A single turn carries every row of the set below to another of its rows. Some are shown first; where does it send the rows asked next?
Mem: [-25  10   1  -7   2  -2  14   7 -13  -3  13  14]
deni: [ -1  19   2  12  16 -18  15 -17  10 -12  13  18]
supef: [  2  32  12   2   8   2   7   4   2 -12  10  20]
Puv: [ -7  -3  -9  -5  15   2 -13 -10   6  -9  10  12]
bod: [-12  14  -6  -6  10  -5  24 -12  -7  -6  -3   2]
vil: [ -7  20 -16   5  -3   2  -6   4  -1 -13  12  14]
ganim: [ 17   5  -5  -6   6  -2   2  -8  -2 -11   7  13]
rebe: [ -2  18  -2   5  21   6  12 -25  12 -18  15  28]
Kepon: [-28   6  -3 -13  10  15   8  -4  -8  -3  12  18]
Mim: [ -1  16   3  -3   6   4  13 -15   3  -9  -8  37]
giga: [-36   1   4  -4   6  -2  11  -6   0  -7  12  17]
pevu: [-18  16   7 -13  -4  -1  17   2   4 -26  21  15]
zofu: [-21  14  -9   1   0  -6   5   0  -6  -3  29  14]
repe: [ -6  14   5   2   6  -6  12 -18   6  -6 -11  32]
geka: [-11  -2   1   3   0  -8   0   2   7 -27  18  23]
bired: [-20  28  -8 -12   3   7   6  -8   5  -7  11   1]
zubo: [-23  16  -3   1   1   3  29 -16   2 -23   2  14]
Par: [ -9   1   1 -15  14   7  27 -14  -6 -20   4  16]
retap: [  2  13   7  -3   6  -6  15 -11   0  -6  -9  33]
raz: [-17   1   7 -22  15  -4   7 -12   8 -11  14   3]
givi: [-17   4  -9  -9  12   5   0  -8  -5  -1  29  15]
kef: [ -7  12  23   4  14 -10   6  -7  14 -16   9  20]
tem: [  1   4  -3   1   0  10   3 -19  12 -27  10  26]
Daka: [ 13  21  -2   0  20  -3  15 -10  -2 -11  16  23]
gevev: [ -2  14  -6  12  -6 -13   3 -14  11 -14   3  11]
Tinib: [-26   0  -2  -1   5  -2   5  -8   2 -12  32  21]
tad: [ -5  21   9  -2  22  12  -3 -15  12  -6   5  17]

Mem goes to Kepon
tem goes to gevev
Now find these:
bired goes to raz
tad goes to kef
Mim goes to repe
geka goes to vil
givi goes to Tinib
zubo goes to bod
deni goes to Daka

A single turn carries every row of the set below to another of its rows. Some are shown first; where does it send the rows asked next?
tege: [-13  -4  -4  23 -18   0  -7   2  -1 -20   4  -6  -6 -17   2]
pevil: [-13 -15  -2   6  -5  17 -16  27 -12   9   8  -6  21 -14  12]
salol: [-13  -6   3   9 -14  33  -2  10   8  -5 -11 -10  13 -21   3]
fidu: [ -5  -2  -1  21 -17  15 -27  10  -5 -20  -1   1   9 -15   4]
vuz: [-20  -3 -14  17 -10 -12 -11  29  -9   3 -10  -6  13  -5  14]
Rabud: [-13  -5  -1  10 -13  30   2  14   0  -5 -19  -8  14 -18   6]
Daso: [-11  -3  -7   8 -16  21   2  10  -6   0 -25  -8  -3  -7   5]
nosu: [-20  -5   1   4 -18  11 -22  20  20   7 -15   0  23 -19  12]
Lefu: [-18  -6  -3  14 -11  -4 -12   9  26  15 -11  -6  -5 -11   8]
munum: [-25  -9  -3  14  -8   2 -17  31   5  -5   4  -9  29 -19  12]
bes: [-16 -17  -7   6  -2  13 -14  30 -18   8  -1  -9  12 -11  15]
Difud: [-20 -14 -14   5  -8   0  -8  20 -13  13   3 -18  -9 -11  14]
nipe: [-12  -4  -5   6 -18  20  -1   4   0   2 -19 -10 -11  -4   2]
nurid: [-13  -7   3   5 -17  28  -6   0  13  -1  -6 -12  -6 -13  -2]
Lusok: [-16  -3  -2  13 -15   3 -19   9  30  15  -7  -6   3 -17   8]
zozi: [-18 -11  -4  14 -15  10 -22  15 -12 -27 -10  -3   1 -14   8]
meno: [-11  -7  -3  17 -15  15 -27  13 -10 -24  -7  -1   7 -14   6]
pozo: [-20  -6  -4   9 -15  -5 -31  14  14   6  11 -12  -3  -2   3]
bap: [-26 -12  -3   7 -10  -7  -4  20  10   8 -25   1   3  -5  12]
kamev: [-12  -4  -5  10 -14  25   4  14  -6  -3 -25  -7   7 -12   7]
Laguf: [-14  -7   4   7 -16  32  -5   4  13  -3  -5 -12   5 -18   0]
nuv: [-17  -2 -14  15 -12 -16 -16  23  -5   8  -6  -7   0   2  10]
kulag: [ -7   0  -3  26 -18   5 -13   1   1 -17   7  -3   0 -17   1]
Fafad: [-16  -3   0   9 -17  10 -24  14  28  12  -9  -4  15 -20   9]
peri: [-15  -8  -7   4 -16   5 -12  10   0  16  21 -16  -1 -16   7]
viga: [-19  -8  -6  18 -17  -1  -7   6  -6 -24  -2  -7  -8 -16   5]
sosis: [-22 -10  -3  11 -10  -8  -5  14  17  12 -18  -2  -6  -6  10]
Vegof: [-19 -16 -12   6  -3   5 -10  27 -19  10  -3 -14   0 -10  16]
zagud: [-27 -12  -2   3 -13   0  -8  24   7   5 -26   4  14  -9  14]
nove: [-18 -10 -12   4 -13   0  -9  13  -6  15  12 -19  -9 -14  10]
Zor: [-26 -10   1  10 -10   4 -26  25  15  -3  12 -11  22 -18   7]
nopit: [-11 -12  -1   6 -11  17 -16  20  -4  12  18  -7  21 -16   9]
neni: [-12  -9  -2   5 -15  12 -15  13   1  15  23 -11  12 -17   7]
suteb: [-23  -9   1   8 -13   1 -31  18  18   1  16 -12   8 -11   4]
Dimu: [ -3   0  -2  25 -18  11 -21   4   0 -17   5  -1   6 -16   2]
Ven: [-18  -3 -10  11 -14 -13 -24  16   4   9   2 -10  -7   3   6]
nare: [-24  -9   0   2 -16   7 -16  25  12   4 -22   3  23 -15  13]
Vuno: [-21 -11  -5  14 -16   3 -13  11 -11 -27  -8  -6  -5 -15   7]
sevoz: [-23  -5  -9  16  -8  -5 -11  33  -4  -2  -6  -6  25 -13  14]
zaf: [-13  -5  -1   5 -18  23  -4   0   7   2 -11 -12 -12  -7  -1]

Fafad goes to nosu
nurid goes to Laguf
suteb goes to Zor
Now find these:
Vuno goes to viga
peri goes to neni

A single turn carries every row of the set below to another of its rows. Some are shown first; where does it send the rows asked next?
val: [ -4   2   5   8 -15 -16 -28  10 -18   7   9   6  25  17  -5   0   1   8
 -17  -1  -5  10]
roge: [  6  -5  -1  -2 -30   5  -1   4  -4  19   9   8  11  20  -7 -14  -4 -12
  -6   0  11  12]
befa: [ -9   9   8  -5  -7  11 -13   8   8   9  10  21   1  18   0 -11   4  -8
   0  -4  14  -3]
Mazod: [ -6 -13  21  -3 -13   5 -13  11 -13  -9  10  19  19  13  -1 -11  -8  -4
 -17  13 -10  14]
venup: [  3  -4   1  12   1  -7   4   2  -7   7  21 -16  -4  -1  -3 -10   6   6
  -4  26   4  -4]
gomus: [ -6  -5   1   9 -13  -3   3 -10  15   6  -1  -3   0   3 -22 -16  -6   4
  -4  14  -6  -9]
Tavug: [  0  -4  13  -8 -27   3 -18  16  -6  12   6   8  16  15   5  -3  -9   2
  -6   2   1  19]
zeges: [ -6   3  14   4  -5  -7 -24  15 -16  -4   6  10  22  20   9  -5   3   5
 -14   4 -10  12]
bila: [ -4 -11  -6   6  -3  -4   3 -10  17   0  -1  -2  -4   5 -15 -14   0  -7
   1  18  -4  -2]
gog: [  7   3  11  17   1  -4  -3   7 -18   0   6  13  14  27   8 -16  11  -6
 -15  13  -4   6]
Tezaf: [ -2  -9  -4   9  -5  -9   2 -10  18   6  -2   0  -7   5 -17 -10   0  -2
   1  16  -2  -7]
kapub: [ -8   6   5 -10 -12  -1 -15  18   5  13  11  22  13  19   4  11   7  -6
 -11   0   0   9]
Puno: [ -3  -6   2  10  -1 -17  -4  -7  -5   1  22 -13 -12   2  -7 -11  11  -2
  -6  25   4  -5]
sud: [ -2 -19   0  -6 -22  -8  -8  15 -20   5  17   6  16  14   0   5 -10   3
 -17   4   0  10]
Gule: [ -1  -8   2  10  -1 -16  -1  -4  -5  -3  22 -14 -10   2  -4 -10  10  -3
  -3  24   2  -6]
Gib: [ -2   8  -9  18  -4 -14 -18   3 -15   7  19   8  22  21 -14  -5  10  -4
 -14  -2   6  -5]
Rede: [ -3   0   3 -10 -21  -2 -11  12  -2  18   9  16  16  20   0   5   4  -9
 -18   6  -1  22]
tuf: [ -8  -6  11   3 -20 -10 -25  10  -9   6  17  22  18   8 -18   5  -8   8
 -14  -1   0  -5]
pomu: [ -5   0   0  11   6  -6  -3  -2  -6   7  23 -14  -4  -2  -9 -12   8   5
  -6  26   7  -3]
rided: [-13   5  12 -10 -16   3 -31  13   0   9  10  13  14  13  -1  -1  -5   3
  -6  -3   7  12]
dasa: [ -4  -6   5   5 -11  -6  -1 -12  18  -5   6  -3  -6   6 -19 -12  -6  -9
   0  19  -4  -7]
zase: [  5  -9  -2  16   1 -11  -1   0  -2   3  20  -9  -5  -4  -9 -13  12  -3
   4  24   2  -5]
Ganis: [-19  -4  16  -8   0  -3 -24   9 -11   4  14  21   3  14   1   1  -1   8
 -21   7   5   6]
zupev: [ -1  -7   6   7 -14  -8   1 -11  18  -2   4  -3  -7   6 -18 -11  -6  -7
   0  19  -3  -9]
tosuk: [ -2   4  16   5 -16  -7 -16  16 -11   7  10  23  19  15   3  -6  18  -4
 -17   8 -12  11]
fep: [ -6   5   2   3 -18 -10 -21  15 -10   6  19  17  27  12  -8  -2  16  -7
 -15   1 -10   9]
sog: [  1  -6   1  15   4 -10  -5  -4  -2   6  19  -7  -7  -4 -11 -16  14  -3
   0  27   4  -1]
nitel: [ -8  -4   2   6  -7   2   5  -7  17  -3  -1  -3   1   4 -16 -18  -5   1
  -1  14  -8  -8]

Puno goes to zupev
kapub goes to fep
Now find these:
Mazod goes to Ganis
Tavug goes to zeges
bila goes to sog
Gib goes to roge
gomus goes to venup

A single turn carries every row of the set below to another of its rows. Some are shown first; where does it send the rows asked next?
Pinem: [-10  -7 -15 -16  -7 -17   4  17  15 -29  13   0  16]
Remop: [-20  -4 -17   8   1  11  15  12   1 -21   5  14   4]
Zamu: [-15   1   3  -3 -15   8   4  33   8 -14  -9   2  -2]
ropa: [ -6  -6 -16 -15  18  -3   2  15  12   0  -2 -10   4]
Godus: [-10   8  -8  -2 -15   3   8  34   7 -20  -7   3  -8]
Bovid: [  5 -13  -9  16  -6 -15  16  24   9  -8   9  -1  -2]
mefez: [-10  -6 -11 -22  -9 -15   9  10  10 -24  12  -4  18]
Golu: [ 13  10 -19 -10  -7  -7   8   9   7  -8  -8   6   4]
Kadu: [-15   8 -11 -20  -2  -8  25   9   9 -20 -12   0   6]
Garut: [-10 -11 -19  -5  18 -11   0  15   9   1   3  -8   6]
luz: [ 12   2 -17   5  -8 -15   9   9   3  -1  -1   5  10]
donuk: [  3   1  -6 -22  -7   5  21  13   8 -12  -6  -3  -7]
nivel: [ -2  -1   2  11  -3 -13  27  19  13  -7  -2  -7  15]
fil: [-25  -9  -7   2   3 -14   6  26  22 -24  -7   8  10]
Faz: [-19  -3 -13   3  -1  15  19   7   0 -17   4  12   5]
beda: [-22  -5  -2   5 -19  -6  12  21  -8  -5   0   1   3]
Dinu: [  2   6 -15 -19  -5  -1  -3  11  13 -11 -14  11   5]
zige: [ -3  -8 -10  -8  -6 -15   3  23  21 -28  14  -1  16]
bigi: [-21  -6   7   0 -17   3   6  26   1  -6  -5   1   4]
biva: [14 -1 -7 -1 -8 -4 25 19  8 -8  2 -6 -5]
Vut: [ -3  -7 -22  -2  18 -13   3  17  10   0   4  -9   5]
magap: [ -8  -2 -11  14   1  16  17  18   8 -19   5  10   4]
sudav: [ -3  -5  -4 -21 -10 -10  13   9  11 -18  12  -8  20]
Zolak: [-15 -23 -10  11  -4 -17   3  23  10 -12   8   9   0]
ler: [-11 -10 -17 -12  18  -6  -1  14  10   1   0  -8   6]
naf: [ -9  -7  -9 -13  -3  -2 -12  13  15  -8 -12  14  11]
Pef: [-14  -3 -17  14   1  11  15  17   6 -22   6  13   3]
vemit: [ -9 -14  -7   2  -4 -10 -11  13  11  -2  -4  13  15]
lete: [-16   3 -13   5 -19 -11  16  22 -10 -11   1   1  -3]
lekik: [-26 -21  -9 -10  -3  -8  -1  16   9 -16  -1  11  -2]
Ruma: [  4  -6   1 -13  -9  -8  13  16  16 -17  13 -10  21]
tuzin: [ -3   7  -4  -6  -5 -10  33  10   7 -11  -7  -8  10]
fuzep: [  0  -2 -18 -12  18  -4   5  16  13   0  -1 -11   3]
tak: [  2  -4 -21  -5  18  -9   5  18  11   0   2 -11   3]
bifo: [  1 -10 -11  11  -7 -17  -1  11   5   2   0   8  15]
Veva: [-17  -9  -7 -27  -4   3   8  11   8 -15  -7   6  -6]
kemoz: [ -7  -1  -7   9   0  20  21  14   6 -16   4   8   6]
leg: [-13  -9   1  15   1 -15  14  27  21 -14  -2   1  15]
selab: [-26   0 -13 -15   1 -10  11  16  16 -27 -12   8   6]
Lub: [  4  -8  -3  -6  -7 -11   7  22  21 -22  14  -7  19]
mefaz: [-10   9 -16   1 -17  -7  13  29  -2 -19  -3   2  -8]
tata: [-13  -2  -8   3  -1  20  21   9   2 -15   3   9   6]

Garut goes to ler
magap goes to Pef
Now find these:
leg goes to fil
mefaz goes to lete
zige goes to Pinem
lekik goes to Veva
Dinu goes to Golu

